In the data rows, the value 128 means zero.
Some points, each followed by its number:
array([148., 137., 127., 130., 144., 153., 146., 133., 129., 138., 150., 152., 141., 129., 131., 144., 154., 151., 138., 131., 140., 153., 159., 150., 138., 138., 149., 160., 158., 146., 138., 144., 157., 165., 157., 144., 143., 154., 166., 167., 155., 145., 148., 164., 170., 163., 151., 147., 157., 170., 172., 162., 151., 153., 128., 175., 170., 158., 152., 159., 172., 175., 164., 153.]) 0
array([155., 157., 159., 158., 156., 154., 154., 157., 159., 156., 154., 154., 156., 157., 158., 155., 153., 153., 156., 156., 156., 152., 151., 153., 155., 156., 153., 150., 151., 153., 155., 153., 150., 149., 150., 153., 152., 149., 147., 147., 149., 151., 149., 148., 146., 147., 149., 151., 148., 145., 145., 147., 149., 148., 145., 143., 144., 147., 149., 146., 144., 144., 145., 148.]) 1
array([160., 154., 148., 150., 156., 160., 157., 151., 148., 153., 158., 159., 154., 149., 149., 155., 160., 157., 151., 147., 151., 156., 128., 153., 148., 147., 152., 157., 156., 150., 145., 148., 154., 157., 153., 146., 145., 150., 155., 155., 149., 144., 146., 152., 128., 152., 145., 143., 148., 153., 155., 148., 143., 144., 150., 154., 151., 145., 142., 146., 152., 154., 149., 143.]) 2
array([153., 149., 146., 147., 151., 154., 152., 148., 147., 149., 153., 154., 150., 147., 148., 151., 154., 152., 148., 147., 149., 153., 154., 151., 148., 148., 151., 154., 154., 150., 147., 128., 153., 155., 152., 149., 149., 151., 154., 155., 151., 149., 150., 153., 155., 153., 150., 148., 150., 128., 155., 152., 149., 150., 154., 156., 155., 151., 149., 151., 154., 155., 153., 149.]) 3
array([128., 152., 157., 155., 149., 145., 147., 155., 158., 153., 146., 145., 151., 156., 156., 150., 145., 147., 154., 157., 154., 147., 146., 151., 157., 158., 151., 145., 147., 153., 158., 155., 146., 146., 149., 156., 128., 152., 145., 147., 153., 157., 154., 150., 145., 147., 154., 158., 152., 146., 145., 153., 157., 156., 150., 128., 148., 154., 160., 153., 147., 145., 149., 157.]) 4
array([132., 135., 138., 138., 128., 133., 135., 139., 141., 138., 135., 128., 138., 141., 141., 138., 136., 138., 143., 145., 144., 141., 141., 145., 149., 128., 147., 144., 146., 150., 152., 152., 149., 148., 152., 156., 158., 156., 154., 128., 160., 162., 162., 158., 157., 159., 163., 165., 163., 160., 160., 128., 168., 128., 165., 163., 165., 169., 170., 168., 165., 164., 166., 169.]) 5
array([157., 141., 128., 132., 150., 161., 153., 136., 129., 141., 157., 160., 145., 130., 132., 149., 161., 156., 139., 128., 141., 159., 164., 151., 136., 136., 151., 165., 161., 145., 134., 142., 160., 168., 157., 140., 138., 152., 168., 168., 152., 139., 144., 162., 172., 163., 146., 128., 152., 169., 172., 157., 143., 146., 162., 175., 168., 151., 143., 152., 170., 173., 160., 144.]) 6
array([148., 149., 150., 150., 149., 150., 128., 150., 151., 150., 150., 150., 150., 150., 150., 150., 149., 149., 150., 151., 151., 150., 151., 151., 151., 151., 151., 151., 151., 151., 151., 151., 150., 150., 151., 152., 152., 152., 152., 152., 152., 152., 152., 152., 152., 152., 152., 152., 153., 152., 152., 153., 153., 153., 153., 152., 152., 154., 153., 153., 153., 152., 153., 153.]) 7
array([157., 152., 147., 148., 155., 158., 155., 149., 147., 151., 157., 157., 153., 147., 148., 154., 158., 156., 150., 147., 149., 128., 158., 153., 147., 147., 152., 157., 156., 149., 146., 148., 154., 157., 153., 147., 146., 150., 156., 155., 149., 145., 146., 153., 156., 153., 147., 145., 149., 154., 155., 150., 145., 146., 151., 155., 153., 147., 144., 148., 154., 155., 150., 145.]) 8
array([165., 148., 132., 137., 156., 168., 159., 139., 132., 145., 164., 166., 128., 134., 135., 154., 168., 161., 142., 132., 143., 162., 169., 154., 136., 135., 152., 128., 164., 145., 133., 141., 161., 169., 157., 138., 134., 150., 168., 167., 149., 135., 140., 160., 171., 161., 141., 134., 148., 167., 168., 152., 135., 139., 157., 170., 163., 144., 134., 146., 165., 170., 155., 137.]) 9
array([158., 159., 161., 159., 159., 157., 154., 157., 161., 158., 156., 154., 156., 157., 159., 157., 156., 156., 157., 155., 157., 152., 156., 155., 157., 159., 153., 151., 153., 154., 158., 153., 147., 155., 151., 128., 128., 148., 146., 148., 149., 149., 144., 148., 145., 143., 148., 151., 147., 145., 143., 149., 148., 146., 143., 139., 143., 145., 152., 143., 143., 143., 141., 148.]) 10
array([141., 134., 129., 131., 138., 143., 141., 134., 131., 136., 143., 145., 139., 133., 133., 141., 147., 144., 138., 136., 140., 149., 151., 146., 140., 140., 148., 154., 153., 146., 142., 146., 155., 157., 154., 148., 147., 156., 163., 163., 157., 152., 156., 162., 167., 164., 156., 154., 161., 168., 170., 163., 158., 160., 168., 174., 171., 163., 158., 164., 171., 173., 128., 159.]) 11
array([167., 168., 168., 167., 164., 162., 162., 163., 128., 163., 161., 162., 163., 128., 165., 164., 163., 162., 162., 161., 159., 156., 154., 155., 155., 155., 154., 152., 153., 155., 156., 154., 152., 151., 150., 150., 149., 146., 143., 143., 143., 144., 143., 143., 142., 143., 145., 128., 144., 141., 140., 140., 140., 138., 136., 134., 134., 136., 137., 137., 137., 137., 139., 140.]) 12
array([152., 154., 155., 155., 153., 152., 153., 154., 156., 154., 152., 152., 153., 155., 155., 153., 151., 152., 153., 155., 153., 151., 150., 152., 154., 154., 151., 150., 150., 152., 153., 152., 150., 149., 150., 152., 152., 151., 149., 148., 128., 152., 151., 149., 148., 128., 151., 152., 150., 148., 147., 149., 151., 150., 128., 147., 148., 150., 150., 149., 147., 147., 148., 150.]) 13
array([158., 159., 160., 160., 158., 157., 157., 158., 158., 158., 156., 157., 158., 158., 158., 157., 155., 156., 157., 157., 155., 128., 153., 153., 154., 154., 153., 152., 151., 152., 153., 153., 151., 150., 128., 151., 128., 149., 147., 147., 148., 148., 148., 147., 146., 146., 148., 147., 146., 145., 145., 145., 146., 145., 144., 143., 143., 144., 145., 144., 143., 143., 144., 145.]) 14
array([144., 136., 128., 130., 143., 149., 140., 131., 132., 137., 147., 146., 139., 128., 132., 142., 151., 128., 138., 130., 141., 150., 159., 150., 143., 144., 150., 157., 158., 147., 145., 145., 152., 168., 156., 148., 148., 128., 163., 167., 158., 149., 147., 166., 168., 160., 154., 153., 128., 169., 169., 167., 156., 157., 167., 170., 170., 160., 164., 160., 172., 174., 162., 158.]) 15
array([145., 150., 155., 153., 148., 145., 148., 153., 155., 128., 146., 128., 150., 154., 154., 149., 145., 147., 152., 156., 153., 147., 146., 150., 155., 155., 151., 146., 147., 152., 156., 154., 148., 146., 149., 155., 157., 152., 147., 148., 153., 157., 128., 150., 147., 149., 155., 157., 153., 147., 148., 152., 157., 157., 151., 147., 150., 128., 158., 155., 149., 147., 151., 157.]) 16
array([153., 160., 128., 164., 156., 151., 154., 163., 165., 160., 151., 150., 157., 165., 164., 156., 149., 152., 160., 164., 158., 150., 147., 153., 160., 160., 153., 146., 147., 155., 160., 156., 147., 128., 148., 156., 128., 149., 141., 142., 149., 155., 152., 144., 139., 143., 152., 154., 148., 140., 138., 145., 152., 150., 142., 136., 139., 148., 151., 147., 138., 136., 143., 151.]) 17
array([152., 152., 152., 152., 153., 153., 152., 152., 152., 152., 153., 152., 152., 151., 151., 152., 152., 152., 151., 151., 152., 152., 153., 152., 152., 152., 152., 152., 152., 151., 152., 151., 150., 153., 151., 151., 151., 151., 151., 152., 151., 151., 150., 152., 151., 150., 150., 150., 150., 151., 151., 151., 150., 150., 151., 150., 150., 128., 151., 150., 150., 150., 150., 150.]) 18
New points follow, each followed by the numbers of its five nearest points above by angle, seen from the average point of the numbered points, nearest first.
array([156., 151., 147., 148., 154., 157., 154., 149., 147., 128., 156., 156., 152., 146., 148., 153., 157., 128., 149., 146., 149., 128., 156., 152., 147., 147., 152., 156., 155., 149., 146., 149., 154., 156., 153., 148., 146., 151., 156., 156., 150., 146., 147., 153., 156., 153., 148., 146., 149., 155., 128., 150., 146., 146., 152., 156., 154., 148., 145., 149., 154., 128., 128., 146.]) 8 14 12 1 10
array([152., 150., 147., 148., 149., 152., 154., 150., 145., 149., 152., 153., 150., 149., 148., 150., 152., 151., 149., 149., 148., 152., 150., 150., 146., 145., 150., 153., 151., 149., 145., 149., 155., 149., 152., 148., 148., 152., 156., 153., 151., 150., 154., 151., 155., 155., 150., 148., 151., 154., 156., 150., 149., 151., 128., 158., 155., 152., 128., 153., 155., 155., 156., 148.]) 0 13 2 9 8
array([161., 156., 151., 152., 128., 161., 159., 152., 150., 154., 159., 160., 155., 151., 151., 156., 160., 159., 152., 148., 151., 157., 159., 154., 148., 147., 153., 157., 156., 150., 146., 149., 154., 156., 153., 146., 145., 149., 154., 154., 148., 144., 145., 151., 154., 151., 145., 143., 146., 152., 152., 147., 141., 143., 148., 152., 149., 144., 141., 144., 150., 152., 147., 142.]) 12 2 8 10 1
array([157., 163., 169., 166., 159., 155., 157., 164., 166., 161., 155., 154., 160., 166., 166., 159., 153., 155., 161., 165., 159., 151., 148., 153., 160., 159., 153., 147., 149., 156., 159., 156., 148., 144., 148., 154., 128., 149., 141., 141., 147., 152., 150., 143., 139., 142., 149., 151., 146., 128., 138., 143., 148., 146., 139., 128., 136., 143., 147., 143., 136., 135., 140., 147.]) 1 10 17 14 12
array([162., 157., 152., 154., 159., 161., 159., 128., 151., 155., 160., 160., 156., 151., 152., 157., 161., 158., 153., 149., 152., 157., 158., 153., 128., 148., 153., 157., 156., 151., 147., 149., 154., 156., 152., 146., 145., 149., 153., 153., 147., 143., 145., 150., 153., 150., 145., 143., 147., 151., 151., 147., 142., 142., 147., 151., 148., 143., 140., 143., 149., 151., 147., 142.]) 12 2 8 10 14
array([155., 128., 146., 148., 152., 156., 155., 149., 145., 150., 155., 156., 151., 148., 147., 152., 155., 154., 149., 147., 149., 154., 154., 151., 146., 145., 151., 156., 154., 149., 145., 148., 155., 154., 153., 147., 146., 152., 156., 155., 128., 147., 150., 153., 156., 128., 128., 146., 150., 155., 156., 128., 146., 147., 153., 158., 155., 149., 144., 150., 155., 156., 153., 146.]) 13 9 6 8 2
array([152., 153., 154., 154., 152., 151., 152., 154., 154., 153., 151., 152., 128., 153., 153., 152., 151., 152., 152., 153., 152., 152., 151., 151., 152., 153., 152., 151., 151., 152., 152., 152., 150., 150., 151., 152., 152., 151., 150., 128., 151., 151., 151., 150., 149., 150., 150., 151., 150., 149., 149., 150., 151., 151., 150., 149., 149., 150., 151., 150., 149., 149., 149., 150.]) 1 17 13 4 18
array([153., 150., 146., 148., 152., 155., 152., 148., 128., 150., 154., 155., 151., 147., 147., 151., 154., 128., 148., 146., 149., 154., 155., 152., 148., 148., 152., 155., 154., 150., 146., 149., 154., 155., 153., 149., 148., 151., 155., 155., 151., 128., 149., 153., 156., 154., 149., 147., 151., 155., 128., 152., 148., 128., 153., 156., 128., 150., 148., 150., 155., 155., 152., 149.]) 12 9 8 6 2
array([151., 149., 148., 148., 150., 151., 151., 149., 148., 149., 151., 151., 150., 148., 148., 150., 151., 150., 150., 149., 150., 151., 152., 151., 149., 149., 151., 152., 151., 128., 149., 150., 152., 152., 152., 150., 150., 128., 154., 153., 152., 128., 152., 153., 154., 154., 151., 150., 152., 154., 154., 152., 128., 128., 154., 156., 154., 152., 150., 153., 154., 154., 154., 151.]) 9 8 2 6 15
array([161., 154., 150., 151., 157., 160., 158., 152., 149., 153., 159., 128., 155., 150., 150., 156., 160., 158., 151., 147., 152., 156., 158., 154., 148., 147., 152., 158., 156., 150., 146., 148., 155., 128., 152., 146., 145., 149., 155., 154., 148., 143., 145., 128., 155., 151., 145., 143., 147., 153., 153., 148., 142., 143., 149., 128., 150., 144., 141., 145., 151., 153., 148., 143.]) 12 1 10 17 14
array([159., 165., 169., 167., 161., 128., 158., 164., 166., 162., 156., 156., 161., 166., 166., 160., 128., 157., 162., 164., 159., 153., 150., 154., 159., 158., 153., 148., 149., 128., 159., 156., 149., 146., 149., 153., 154., 148., 128., 141., 146., 150., 148., 142., 128., 142., 148., 150., 146., 138., 137., 142., 146., 145., 138., 133., 128., 142., 145., 142., 136., 135., 140., 145.]) 1 17 10 14 13
array([153., 152., 151., 151., 152., 153., 152., 152., 151., 152., 153., 153., 152., 151., 151., 152., 153., 152., 151., 150., 152., 152., 153., 153., 151., 151., 152., 152., 152., 151., 150., 151., 152., 152., 151., 150., 151., 151., 152., 152., 151., 150., 150., 151., 152., 151., 150., 149., 150., 128., 151., 150., 149., 149., 151., 152., 151., 150., 149., 150., 151., 151., 151., 149.]) 1 3 17 10 18
array([152., 152., 152., 152., 152., 152., 153., 152., 152., 152., 128., 152., 152., 152., 152., 152., 128., 152., 152., 128., 152., 152., 151., 152., 151., 152., 152., 151., 151., 151., 151., 151., 151., 150., 151., 151., 151., 151., 151., 151., 151., 151., 151., 150., 151., 151., 151., 150., 150., 150., 150., 150., 150., 150., 150., 151., 150., 150., 150., 150., 150., 150., 128., 149.]) 1 4 17 13 18
array([152., 153., 153., 153., 152., 152., 152., 153., 153., 152., 152., 152., 152., 153., 152., 152., 151., 151., 152., 153., 152., 152., 151., 151., 152., 152., 151., 151., 151., 151., 151., 152., 151., 150., 151., 151., 151., 151., 128., 150., 150., 151., 152., 150., 150., 150., 150., 150., 150., 149., 150., 150., 150., 151., 150., 150., 150., 150., 150., 150., 149., 149., 150., 150.]) 1 17 13 18 4
